Each row is where one point has got to under a steady rotation. How many ticks took it there?
The counts run from 0 to 595.
[129 183 147 145 108  94 109 138 135 167 125 150 171 130 143]
133
[131 114 182 121 100 155 107 151 187 142 123 123 141 114 150]
279
[133 116 179 108 124 161 100 117 189 138 104 123 129 125 150]
254
[142 171 150 103 147  82 127  94 137 161 125 128 142  97 156]
448
[127 132 178 112 108 154 126 150 172 163 107 111 152 105 163]
255
[133 180 149 122 130 110 113 126 130 183  98 126 167 120 158]
178
[134 130 167 135  89 122  74 152 177 136 154 139 134 134 130]
340
[153 122 169 115 123 100 115  98 183 111 153 153 125  96 130]
45
[122 181 150 124 104  87  95 144 136 169 152 122 144 129 150]
398
[141 143 154 124 112 100  52 117 163 129 155 144 118 141 125]
372
[129 149 164 113 139 143  85 100 169 151  88 120 133 147 160]
205
[172  97 171 113 125 123  94 120 171 123 135 151 130  88 123]
302
[166 125 164 127 134 117 137 109 165 139 106 168 164  80 131]
538
[142 154 158 101 156  96 121  70 160 139 117 135 130 107 151]
465
[162 129 165  99 147 127 129 115 149 161  99 124 151  76 152]
240
[165 122 157 120 122  96  67 118 156 129 156 155 129 112 113]
351
[126 165 155 112 133  97  74  91 161 140 135 126 115 152 147]
421
[155 124 172 108 118 134 137 148 156 162 117 125 158  73 150]
268
[144 157 157 101 157  96 114  70 159 139 116 134 128 112 150]
461
[161 157 146 135 134  77  96  99 143 139 131 176 153 113 121]
118
[158 124 166 116 145 117 133  88 174 129 104 160 149  92 139]
518
[124 154 163 116 135 142  84 102 164 156  90 121 135 152 160]
197
[132 186 150 110 123  79 114 121 130 174 141 121 147 109 155]
423
[136 130 168 132 109 107  99 108 194 110 151 160 129 128 129]
66
[121 160 158 134  91 103  75 153 155 154 159 130 138 141 140]
373
[117 144 176 103 102 126 129 144 177 153 144 100 131 108 164]
2
[156 141 155 104 161 120  90  82 150 152  86 134 137 119 147]
200
[152 160 149 138 114  77 118 124 143 145 145 170 164  96 123]
97
[142 109 176 125  98 145  86 142 190 125 135 140 130 120 133]
303
[140 144 170 132 116 123 153 135 165 156 108 151 175  87 147]
529
[124 134 176 141 103 147 116 130 194 133 107 152 161 130 145]
540
[139 141 172 102 110 105 148 139 161 153 151 116 141  76 154]
15
[122 170 161 117 122 133 113 131 145 179  92 115 159 127 166]
198
[160 146 151 125 105  81  95 149 132 158 160 147 151  90 125]
358
[126 150 169 108 143 123 112  74 186 129 109 135 126 133 157]
478
[163 132 161 139 113 118 126 146 148 155 112 166 178  84 129]
566
[117 167 160 123 128 136  85 115 158 159  94 121 142 156 159]
185
[134 132 167 133  91 120  68 148 174 135 155 142 130 137 129]
344
[122 152 163 148  97 111  91 123 184 123 144 162 143 146 132]
91
[138 180 147 125 131 103 111 124 124 182 102 135 169 117 154]
170
[121 172 153 143 113 115  75 114 161 146 114 150 148 164 142]
140
[146 175 144 111 126  70 100 120 123 169 147 132 142 104 142]
407
[132 163 154 105 147  94  88  77 163 137 127 129 116 139 149]
437
[160 138 158 127 120  80 119 109 162 126 152 171 147  89 121]
73
[149 157 159 105 141 121 127 121 134 178  92 119 159  92 162]
211
[169 106 171 100 143 133 112 106 168 139 109 135 137  83 138]
261
[153 158 144 131 144  96  73  85 147 139 113 163 143 139 127]
143
[133 122 178 108 121 159 101 119 188 141  99 118 132 125 154]
250
[160 138 160 142 106 118 118 154 146 160 114 162 181  89 130]
574
[149 158 157 105 144 119 124 118 131 177  91 122 159  94 159]
207
[115 149 173 135  83 112 127 147 188 138 156 144 149 118 147]
59
[122 138 174 111 122 158 104 124 177 152  94 111 138 130 166]
234
[161 154 144 117 127  70  83 115 132 153 153 145 136 103 125]
383
[155 155 152 140 113  76 119 123 145 143 146 173 161  94 125]
93
[159 139 159 101 163 122  97  85 149 153  89 131 137 108 148]
208
[155 159 146 127 150  94  77  84 140 146 108 160 145 134 130]
151
[147 148 165 117 133 113 158 109 159 153 108 149 164  81 151]
509
[119 148 175 129  89 111 138 149 181 140 156 134 150 104 149]
47
[123 167 156 116 123  99  67  99 164 141 140 128 114 155 147]
413
[156 141 159 144 103 123 112 158 141 164 116 158 178  95 130]
582
[139 180 146 142 108  85 111 136 135 165 132 162 172 114 136]
121
[164 133 162  94 157 125 114  96 145 157  92 129 143  89 151]
224
[148 130 167 114 147 119 129  78 179 124 104 155 140 103 144]
506
[138 172 154 104 141  88 137  98 140 161 125 126 146  96 161]
456
[171 104 171 102 143 133 113 111 165 140 110 136 137  79 137]
265
[143 143 161 132  84 105  99 173 149 161 160 140 153 103 132]
341
[146 136 160 136 119  97  96 100 179 111 145 174 133 123 121]
82
[158 162 146 110 155 101 102  98 127 170  94 137 155 107 146]
183
[121 186 148 141 110 108  98 136 140 171 113 140 166 143 152]
149
[139 135 160 130 103 110  56 130 169 132 152 144 122 142 127]
360
[144 154 163 106 137 129 130 126 138 179  94 116 160  93 164]
219
[127 166 153 135 129 117  69  99 158 144 106 146 138 161 141]
156
[146 141 161 131  89 105 103 169 150 159 158 139 155  98 132]
337
[121 161 165 114 123 145 112 129 156 172  92 110 155 130 170]
210
[127 131 176 126 123 142 118  97 198 121 104 146 140 131 148]
515
[122 138 178 137 101 149 129 129 192 138 107 147 159 128 151]
532
[117 163 173 121 117 125 153 122 171 158 110 127 163 105 167]
496
[130 124 182 115 103 156 117 151 180 155 116 117 147 111 157]
267
[136 142 170 143 103 132 140 148 167 153 111 152 177  99 146]
545
[166 143 146 116 129  76  74 115 137 141 156 152 132 105 119]
371
[112 185 156 121 107  96  95 131 147 165 143 116 140 144 158]
414
[164 127 164 131 127 115 133 126 153 145 110 167 172  81 131]
550
[116 142 177 121 121 140 126 100 196 129 105 137 141 135 157]
503
[136 124 175 130  85 136 103 171 175 146 146 133 148 109 138]
312
[142 146 169 129 119 122 153 130 164 153 107 152 174  84 149]
525
[139 125 177 123  90 136 121 168 167 155 135 130 155  94 145]
296
